Each row has a name. Each question is about the rows just above it.

[-30 -58  16 -23  39  -1 -31 -11 -25 -24  15 -38 -23   0  -4   8 -18 -20
  -6 -30  28  27  45 -17  20] : lat
[ 32   3  14  49   7  -6  14  -6   3  -1  39 -13  -4  17 -13  -6 -18   5
  18  26 -56   5   9  12 -19] : puv
[  7  28 -13  -2 -13  21   2  11   8   9 -14  15  14   2   7 -21  17  25
   3  15  15   3 -18   7 -20] : nusid
[-18 -11  23  10  15  -5  -4 -13  -5   0  14  -2  -5  -4 -18   2 -18 -18
 -11  -8 -19   1  23 -21  12] : Beki
[-25 -10  -5 -22  -1  19   3   6 -14  -8 -26 -11  -4 -21  17 -10  11  -3
  -7 -24  33  -9 -11   4  12] : zun
[-25 -12  -5 -22  -1  19   3   6 -14  -8 -26 -11  -4 -21  17 -10  11  -3
  -7 -24  33  -9 -11   4  12] : befa
Whose row is [-30 -58  16 -23  39  -1 -31 -11 -25 -24  15 -38 -23   0  -4   8 -18 -20
  -6 -30  28  27  45 -17  20]?  lat
Shift each entry of [8] by +1 times 1:  [9]
Move every entry of [3] by -1 step of 1.  [2]

[ -7  25  23  25 -18  24   9  24 -14  18]  Limuf
[ -3  23  20  21 -18  21   8  21 -13  17]  salep
[ 24  14  16   7  -3  -3  38   8 -26  34]  livok
[ 25   1   2  -5  -1 -13  27  -5 -13  20]  mig
[-10  16  12  15 -19  15  -1  14 -13   7]  tuti
[ 33  -9  -7  -4   9 -23  24  -4  18  15]  Kuf
[-30  14  11  20  -4  30  -5  20  12 -14]  gav
[ 35 -44 -42 -44  57 -41 -10 -43  50 -27]  buzo
[-34   2  -2   9   5  22 -39   9  24 -29]  bezuk
Which value is in both livok and gav?  [14]
[-1 14] with -1 step of 1 on every entry:  [-2 13]
[-23] with -1 step of 1 on every entry:  [-24]
[  9 -23] with -1 step of 1 on every entry:  [  8 -24]
Shared by livok and bezuk:  [24]
[16 12 15] with -1 step of 1 on every entry:  [15 11 14]
The one value in mig and bezuk:  [2]

[-27  20 -17  47 -24 -10 -20  -7  -8 -16  15   0 -25  17  45  17  19  27
  15   5  -1  -6  28  23 -24  34  48  33  19  21 -11  -6  21 -46  26  30
   9  -4  -6]  Kad
[  1   2  -4 -26  18 -12   1  21 -13  -3   6  16   0   5 -19 -27   3  -2
   6 -21 -19 -15 -32   0  28 -32 -24  19  21   7  -2 -16   7 -44  28  16
  -3   4   2]  mulov
[ -6  -1 -15 -46  -1 -20 -13  17 -21 -16   3  13  -8   1 -37 -38  -1  -9
   4 -31 -27 -22 -44  -5  24 -48 -43 -15 -34  -1 -19  17  -1  35 -45 -12
   5 -24 -23]  dosiz
[-28  23 -21  39 -28 -13 -25  -2 -12 -21  19   5 -27  21  39  11  23  29
  19   0  -4  -9  22  26 -19  26  41  34  16  26 -14  -1  25 -36  19  31
  12  -7  -9]  Dide
[ 16 -12  15  -7  28   8  21   3   8  17  -9  -1  16 -10  -8  -2 -11 -12
 -10   2   3   5  -7 -12  12  -5  -9 -14 -12 -16   8   1 -14  10  -3 -13
  -2   5   5]  muno
[  7  -9   6  -5  16   1  10   0   2   8  -7  -2   7  -7  -5  -4  -8  -8
  -7  -2  -1   0  -7  -9   6  -5  -6 -10 -11 -12   2  -1 -10   3  -4  -9
  -2   0   0]  Demek
[ -6  -1 -15 -46  -1 -20 -13  17 -21 -16   3  13  -8   1 -37 -38  -1  -9
   4 -31 -27 -22 -44  -5  24 -48 -17   4 -33  11 -14  34  13  37 -32   7
  26 -20 -19]  bafi
[  1   2  -4 -26  18 -12   1  21 -13  -3   6  16   0   5 -19 -27   3  -2
   6 -21 -19 -15 -32   0  28 -32 -24  -7 -30  -1 -12  20   1  28 -30  -5
  12 -17 -16]  Tafa
[ -6  -1 -15 -46  -1 -20 -13  17 -29 -16   3  13  -8   1 -37 -38  -1  -9
   4 -31 -27 -22 -44  -5  24 -48 -43 -15 -34  -1 -19  17  -1  35 -45 -12
   5 -24 -23]  diz
[ 19  -9  18  -4  22  14  21   2  14  19  -7  -1  19  -7  -6   6  -8  -9
  -7  10  11  13   2  -9   9   1  -6 -10   0 -11  14   1 -10  13   4 -10
  -2  12  12]  lurut
[ 23 -21  39 -28] with -1 step of 1 on every entry:  [ 22 -22  38 -29]
Shift each entry of [-15 -46  -1 -20] by -1 times 1:  [-16 -47  -2 -21]

[  3 -49   3  -7   3  -4  -4  -4   1  -3   1  -2  -1   1  -1   1  -5   4
   1  -4  -3   4   9  -9   0   1   0  -2   0   6   7   4  -7  -2  -5   9
   7] : Pevof
[ 0 36 -4  6  1 11  1  7  0  2  1 -2  3  2 -1  6 -2  5 -6  3  0  5 -5 -6
  2  1  2  2 -1 -5 -4  1 -6 -3 -1 -5 -4] : Lave
[ -1   2  -4   3 -11  -6   6   3   0  -6   0   0   0   7   8   4   1  -3
  -2  -4  10  -1  -8  -5   9   1   2   2   1  -7 -10   4  -7  -1   3  -8
  -6] : gele
[  2 -56   3  -7   2  -6  -4  -5   1  -5   3  -2  -2   1   0   0  -6   2
   0  -4  -2   4   8  -9   0   1  -1  -2   0   5   7   2  -7   2  -4   8
   6] : vika
[ 2  4 -6  3 -2 10  1  8  1  1  4  0  3  8  3  3  2  9  5 -2 -1 -3 -3 -6
  8  1  4  2 -2 -4 -4  4 -7 -6 -5 -3 -3] : kadiv
Whose row is [  2 -56   3  -7   2  -6  -4  -5   1  -5   3  -2  -2   1   0   0  -6   2
   0  -4  -2   4   8  -9   0   1  -1  -2   0   5   7   2  -7   2  -4   8
   6]?  vika
Where do [ 2  4 -6  3 -2 10  1  8  1  1  4  0  3  8  3  3  2  9  5 -2 -1 -3 -3 -6
  8  1  4  2 -2 -4 -4  4 -7 -6 -5 -3 -3] appear?  kadiv

[-34 -18  -3 -13   5   6  28  18   9 -18  26  -3 -27 -10  -7  30 -20 -11
   4 -19   2   5   8   5  10  16  14  -7  14  -3  -2   0  -7  11 -11 -20
 -16  -3 -14   5  -5   6] = gika
[-34 -18  -3 -13   5   6  28  18   9 -18  26  -3 -27 -10  -7  30 -20 -11
   4 -19   2   5   8   5  10  16  14  -7  14  -3  -2   0  -7  11 -11  -7
  -5 -26  11   7  -2  -6] = vibal
[-11  12  -5  14  -6  -7  15  11  -1   5   4  14 -11  -8 -21  13  -5   4
  -3   5 -10 -15  19  17  -6 -11 -19  -5  13 -21  21   1 -19  -6  15   4
   2  13  15   8 -11  12] = Koge
[  8 -35   3  -1  -4 -16  -5 -29   3  10 -31 -14  18   8  20  -7   8  18
   2  21   0 -18   7  -6 -12 -12   9  -2  -2  -9  -5 -17  -8  22  17  -9
   6   0  -6   3   1 -21] = nibop
[-32 -22   1 -11  -2 -12   1 -19   5   4 -21 -11  14   5  17  -4   8   7
 -18  33   8  16 -21 -20 -29 -13  20   6   0 -37 -35 -22   7   5   8   9
 -12  54   2   2 -14 -36] = bome
[ 10   0  30   1   5  -2   2  -3  14 -17   2 -16  -1  -2  21  14  -3  -9
  -8  22  13  -6  -3 -18  -6  10  -1 -13  13  -5 -15 -11  -3 -19  -7  -3
 -30  10 -12  -1 -15  16] = buk
[  7   6  -9 -16   3  -1   6  -1   7 -10   3  -9  -4  -2  11  10  -4  12
  11   4  -5 -10  18   2  -8  -8  -5 -10   4  -6  22  10 -10   5  23  -4
 -11  -3 -14  15  -1   1] = Gipon
[ -3  12 -25  24  -9 -13  -2  -8  -4  16 -20  10  12   2  -7  -9  10  23
  -4  32   9  -4 -21  13  -5 -21  -2  -2  -2  -8  13  10 -21 -10  -6  27
  -1  19  11  22 -31 -16] = dep
[-13  12 -13  15 -12 -16   0  -6  -6  21 -21  15  14   1 -12 -11  12  13
   7  23  -6 -16  21  16   5  -9  -7  -3  -5  -6  -2   0 -45  26  55  21
  -8   4   7   9 -11  -2] = fezos
[-11   7  -9  14  -5  -7  48   9  -1   6   2  12  -9  -6 -18  10  -4  12
   9 -23 -15  -9  35  27  10  -7  -3  -2  -1  21  50   7  -5  11 -18 -29
   8 -17 -11  29  13 -10] = pubi
Shift each entry of [-6] by +1 times 1:  [-5]
Move every entry of [ 12   9 -23 -15] by +1 step of 1.  [ 13  10 -22 -14]

[-13  -1  31  -3  14  -3  12  -1 -13 -15   1   3   4  31 -16  -6   6 -41
   6] : buzu
[  2  -2  16 -15 -19   7  -6 -10  15  -3   2   0  -9  16  40   6  -3  -5
 -53] : Vodok
[ -4  -2  19  -1  -3   9  18  -5  -5  -3   0  14   3 -15  12  -9   3  16
 -43] : Piz
[-11 -11  -2  -2  20   0 -23 -10  15   2   0 -11  -9  -5   0  20 -11   1
 -10] : fad
[ -5   3   2   6  -7  11 -22  -1  16  -5  -4  -2   8  -9  12   0   1 -19
 -29] : Seg
[  2  -2  16 -15 -19   7  -6 -10  15   2   0 -11  -9 -23  -1  -3   6 -11
 -30] : lalug
[ -1   0  -1   8  -2   0   1 -16  -8  14   1  -9  24  14  29  -9   7 -17
  -2] : sot
[  7  11 -12   8  -6   8   1   2 -16   1  -6  -3 -19  18 -20   3   4  18
 -42] : nir
[-11 -11  -2  -2  20   0 -23 -10  15   2   0  -4 -14  -6 -11   2   0 -45
  12] : Falu
[-13   0  20   9  16  -2  13  20  13  -3   2  -8   1  -5  -1 -20  -2   7
   0] : naz
Which row holds [-11 -11  -2  -2  20   0 -23 -10  15   2   0 -11  -9  -5   0  20 -11   1
 -10]?  fad
Shift each entry of [14 -3 12] by -1 times 1:  [13 -4 11]

[ 15 -15 -32  57 -10  34   9  17] : tis
[-19 -12  -8  39  -4  31  15 -11] : nugab
[ 19  -5   5 -39   3 -31 -15 -15] : Rep
[-26  15  -2  35  -2  30  15 -17] : lev
[-41 -18  24 -10   6   5   9 -33] : gozi
[ 20  12 -30  49  -9  27   7  19] : Bupo
[ 22  -5   5 -39   3 -31 -15  14] : rodu
[ 24  -3 -29  41  -8 -11   1 -26] : tobo
[ 50  -4 -22  -8  -4 -18 -14  38] : Vib
[ 24  -3 -29  41  -8  20   3  23] : sozat
[-42 -20  24  -6   7   8  10 -33] : fezo
[ -3 -29  41  -8] with -1 step of 1 on every entry:  [ -4 -30  40  -9]
Shared by tis and Rep:  [-15]

[-43  30 -36   4] = Kun
[ 51 -32  11 -24] = rugi
[-59  30 -36   4] = zage
Move every entry of [-36] by -1 step of 1.  [-37]
Move every entry of [51] by -1 step of 1.  [50]
Shift each entry of [ 30 -36] by -1 times 1:  [ 29 -37]

[ 25  29 -15   6 -62 -14 -22 -24 -29 -33  -3  -1] : lonev
[-23 -29  -1 -31   1  12 -11 -32   0  -6  10  -9] : Bip
[-23 -29  -1 -31 -10  12 -11 -32  30  -2  -9   0] : Nufug
[-23 -29 -28 -31   1  12 -11 -32  30  -2  -9   0] : pupe
[-17   7  25  -4  -2  13   6 -20  -2   7  -8  26] : Tid
[-17   7  25  -4  -2  13   6 -28   5  11  -8  26] : Sur
Shared by Sur and Nufug:  [-2]
The one value in pupe and lonev:  [-29]
Which value is in both pupe and Tid?  [-2]
Move every entry of [7] by -1 step of 1.  [6]
Shift each entry of [-32] by -1 times 1:  [-33]

[  8   6   5  27  10 -14  30  -8 -31] : Sotu
[ 24 -16   7  10  24 -34 -30  -7   5] : raf
[ 30 -13   9   8  -1 -30 -13  -6 -23] : Zaro
[-14  -9 -36  -8 -12  18  -8 -13  19] : Safem
[ -3   4   4   6 -27  15   2  -4   8] : Bup
[ 25   5  13  16   6   7  54 -10  -7] : sasap
Move every entry of [15] by -1 step of 1.  [14]
Which value is in both raf and Zaro?  [-30]
Shared by Bup and sasap:  [6]
The row with [ 24 -16   7  10  24 -34 -30  -7   5] is  raf
The one value in Zaro and Bup:  [8]
Shared by Zaro and raf:  [-30]

[ 21   2   0 -27  35 -28 -43 -45 -22  30 -32   6  21 -48  32  31   8   6
  -5 -18  32 -19 -49 -11  32  31 -24  18  -1  12 -19  31  21 -22  10 -23
 -20 -50 -43 -32  -9 -49  25 -35 -19  31  25  34  33  -4 -24  -7  34  35
  21 -11  22   0 -10]  logis
[ 21   2   0 -27  35 -28 -43 -45 -22  30 -32   6 -43 -48  32  31   8   6
  -5 -18  32 -19 -49 -11  32  31 -24  18  -1  12 -19  31  27 -22  10 -23
 -20 -50 -43 -32  -9 -49  25 -35 -19  31  25  34  33  -4 -24  -7  34  35
  21 -11 -51 -50 -45]  vil
[ 15 -44  28 -38 -20 -35 -23   9 -36 -44 -32  25  14   5  -1   0 -42 -47
  28  26 -29 -41  -7  30  -1 -25  29  18 -44 -43  30   1   8 -41 -46 -37
  26   5 -21 -34 -45   0 -36 -31  25   4 -38 -16 -21 -45 -37  13 -13  -9
 -39  29  -3  -2 -19]  navuk
[ -7  -2  -5   0  -5   4   0  -2  -2  -4   0  18  -7  -1  -7  -5  -3  -1
  -5  -4  -5  -1  -1  -5  -7  -5  -6  -6  -2  -4  -5  -8  -6   2  -2  -2
  -4  -3  -1  -1  -2  -2 -44  -1  -4  -6  -3  -5  -5  -1  -1  -3  -4 -45
  -3  -5  -2  -2  -1]  Rutiv
Whose row is [ -7  -2  -5   0  -5   4   0  -2  -2  -4   0  18  -7  -1  -7  -5  -3  -1
  -5  -4  -5  -1  -1  -5  -7  -5  -6  -6  -2  -4  -5  -8  -6   2  -2  -2
  -4  -3  -1  -1  -2  -2 -44  -1  -4  -6  -3  -5  -5  -1  -1  -3  -4 -45
  -3  -5  -2  -2  -1]?  Rutiv
Whose row is [ 21   2   0 -27  35 -28 -43 -45 -22  30 -32   6  21 -48  32  31   8   6
  -5 -18  32 -19 -49 -11  32  31 -24  18  -1  12 -19  31  21 -22  10 -23
 -20 -50 -43 -32  -9 -49  25 -35 -19  31  25  34  33  -4 -24  -7  34  35
  21 -11  22   0 -10]?  logis

[ -5   8 -14 -21 -11 -13  -9   7   6  10   7 -40  28 -48   2 -13  -5   3
  -9   0   1] -> gada
[-24  17 -20 -23  10  11   0  20 -12  10  18  -4   6 -61 -14  -1 -25  33
   2 -16  -9] -> regi
[ 12   7  -8 -23  -1   3  -4 -14   0  -7   8 -25  17 -31 -11 -23   5  -1
   1  -8 -12] -> Lobag
[ -6   8 -12 -14   4 -12  -4  -4  -9   9   8 -25   9 -29   7   1   0   4
  -8  -2  -4] -> gukor
[-18  -9 -21 -30   6 -12  -4  -5  -6  -5   8 -35   4 -32   5 -12 -16   1
 -15  -8   7] -> monik
[ -5  -8   0 -21  -1   0   1 -10  17  13  10 -32  15 -20   6   2  -9  -1
  -2   6   3] -> Mupi
[  0  -3  -4 -16  -2  -7  -4  -6   4   7   9 -19  11 -19  -3  -6   1  13
  -6  -7 -10] -> levet
[-11   7 -18 -21  -4 -12 -13  -9 -12  25  -7 -26  -6 -48  -2  -1   4   9
 -16 -13  -7] -> biti
[  4  -3   0 -27   2   8 -11   8   8   7   6 -20   1 -31 -13   9   5  12
  -8   9 -11] -> vul
[ -7  -7 -23 -36  -5   1 -18  -1  10  13  10 -33  10  -9   9 -12   2   4
  -9  -9   4] -> tosor
[-10   1 -19 -21 -14 -12  -9 -13  14   6  16 -40   9 -24   6 -23   6  19
 -13  -7   2] -> tef
Which row holds [  4  -3   0 -27   2   8 -11   8   8   7   6 -20   1 -31 -13   9   5  12
  -8   9 -11]?  vul
Shift each entry of [-23] by +1 times 1:  [-22]
Shift each entry of [4 9] by +1 times 1:  [ 5 10]
Whose row is [ -5   8 -14 -21 -11 -13  -9   7   6  10   7 -40  28 -48   2 -13  -5   3
  -9   0   1]?  gada
Where do [-10   1 -19 -21 -14 -12  -9 -13  14   6  16 -40   9 -24   6 -23   6  19
 -13  -7   2] appear?  tef
The row with [  0  -3  -4 -16  -2  -7  -4  -6   4   7   9 -19  11 -19  -3  -6   1  13
  -6  -7 -10] is  levet
Move every entry of [0 4] by +1 step of 1.  [1 5]

[ 50 -26 -25   3  12  41  61  -8  45 -28 -49  59 -37 -59  -4] = Vuv
[ 36  41   7 -36  20  20  31   1  -6 -28 -46  -5  61 -29 -25] = mobol
[-46  47  37  -4  48  41 -51  25   0  31   4  11  17  45 -55] = Pefe
Shift each entry of [12 41 61] by -1 times 1:  [11 40 60]
Where do [ 36  41   7 -36  20  20  31   1  -6 -28 -46  -5  61 -29 -25] appear?  mobol
Move every entry of [ 3 12 41] by +1 step of 1.  [ 4 13 42]
Move every entry of [-59] by -1 step of 1.  [-60]
Whose row is [-46  47  37  -4  48  41 -51  25   0  31   4  11  17  45 -55]?  Pefe

[ -2 -11  37  -5  24 -13  29  -3 -13   8 -23   7   4  22   9  16   0 -20
 -19 -34   8   4 -20  14   7 -28  17  16   9 -34   0  13  13 -18  -4   0
 -10   2  18  10  16 -15 -15   3 -24  15  23  -4  13 -14 -14  -1  12  -9
  -9 -23  14  35   7 -18 -12  28] : Ter
[ -2 -12  38  -3  23 -12  29  -1 -13   9 -22   7   5  23   9  16  -1 -21
 -19 -35   9   4 -20  14   8 -29  16  16   9 -34   1  13  12 -19  -3   0
 -10   3  18  10  15 -16 -14   2 -23  15  24  -5  14 -13 -16  -2  12 -11
 -10 -25  15  35   6 -18 -14  28] : Zizug
[ -2 -12  38  -3  23 -13  29  -1 -13   9 -22   7   4  23   9  16   0 -21
 -19 -35   8   4 -20  14   8 -29  17  16   9 -34   1  13  12 -19  -3   0
 -10   3  18  10  15 -16 -15   2 -23  15  24  -5  13 -13 -16  -2  12 -11
 -10 -25  15  35   6 -18 -14  28] : Sira
[ 11  31  53  25   6   6 -11  23  14  -1  12 -10  -1   4   1 -15  21  12
 -41   4   5  21   5   4   7  14 -16  15  -2   8 -48  15  -2 -24  23  16
   5 -26  10  36 -12   3  26 -34   9  26  26 -47 -28 -35  -3 -13  -8 -23
  35  15  36 -24   2  21  28   6] : Des
Shift each entry of [15 35] by -1 times 1:  [14 34]
Whose row is [ 11  31  53  25   6   6 -11  23  14  -1  12 -10  -1   4   1 -15  21  12
 -41   4   5  21   5   4   7  14 -16  15  -2   8 -48  15  -2 -24  23  16
   5 -26  10  36 -12   3  26 -34   9  26  26 -47 -28 -35  -3 -13  -8 -23
  35  15  36 -24   2  21  28   6]?  Des

[-16   1   0   0   2   0   1   4   0   9 -19 -25  -6   0  -3   0   7  -1
  -1   4   1   0   0 -11  -3  -5  -1   3   0  35   0  -1 -13   1  16] -> fesi
[-3  0  0  1  2  0  1  1  0  0 -2  1  2  0  0  0 -1  1 -1  0  0  0  0 -3
  1  0  0  8  0 -6  0 -1  1  0  0] -> mas
[-14   1   0  14  10  -1   5   8   0  -4  -9   6  11   1   1   3 -10   3
  -7   3  -2   0   0 -17   6  -2   0  56   1 -31  -1  -4  10   0  -3] -> lemok
[ -7   0   0   9   6  -1   3   2   0  -2  -5   5   7   1   0   2 -10   0
  -5   3  -1   0   0  -8   5   0   0  37   0 -20   0  -3   4   0  -4] -> Fute
Whose row is [-16   1   0   0   2   0   1   4   0   9 -19 -25  -6   0  -3   0   7  -1
  -1   4   1   0   0 -11  -3  -5  -1   3   0  35   0  -1 -13   1  16]?  fesi
Shift each entry of [-3  0] by -1 times 1:  [-4 -1]
Whose row is [ -7   0   0   9   6  -1   3   2   0  -2  -5   5   7   1   0   2 -10   0
  -5   3  -1   0   0  -8   5   0   0  37   0 -20   0  -3   4   0  -4]?  Fute
Shift each entry of [2 0 1] by -1 times 1:  [ 1 -1  0]
[-3  0  0  1  2  0  1  1  0  0 -2  1  2  0  0  0 -1  1 -1  0  0  0  0 -3
  1  0  0  8  0 -6  0 -1  1  0  0] is in which row?  mas
[1 0 0] with +1 step of 1 on every entry:  [2 1 1]
Move every entry of [ 3 -2  0  0] by +1 step of 1.  [ 4 -1  1  1]

[-11   4  -2   0 -13   3  -1   2] : mago
[ -1 -40   4   4   6  10   0  -2] : Sev
[ -9  10   3   5   0  -1 -10   6] : Fav
Where do [ -1 -40   4   4   6  10   0  -2] appear?  Sev
Whose row is [-11   4  -2   0 -13   3  -1   2]?  mago
Move every entry of [4] by -1 step of 1.  [3]
Shift each entry of [-10] by +1 times 1:  [-9]
Shift each entry of [6] by +1 times 1:  [7]

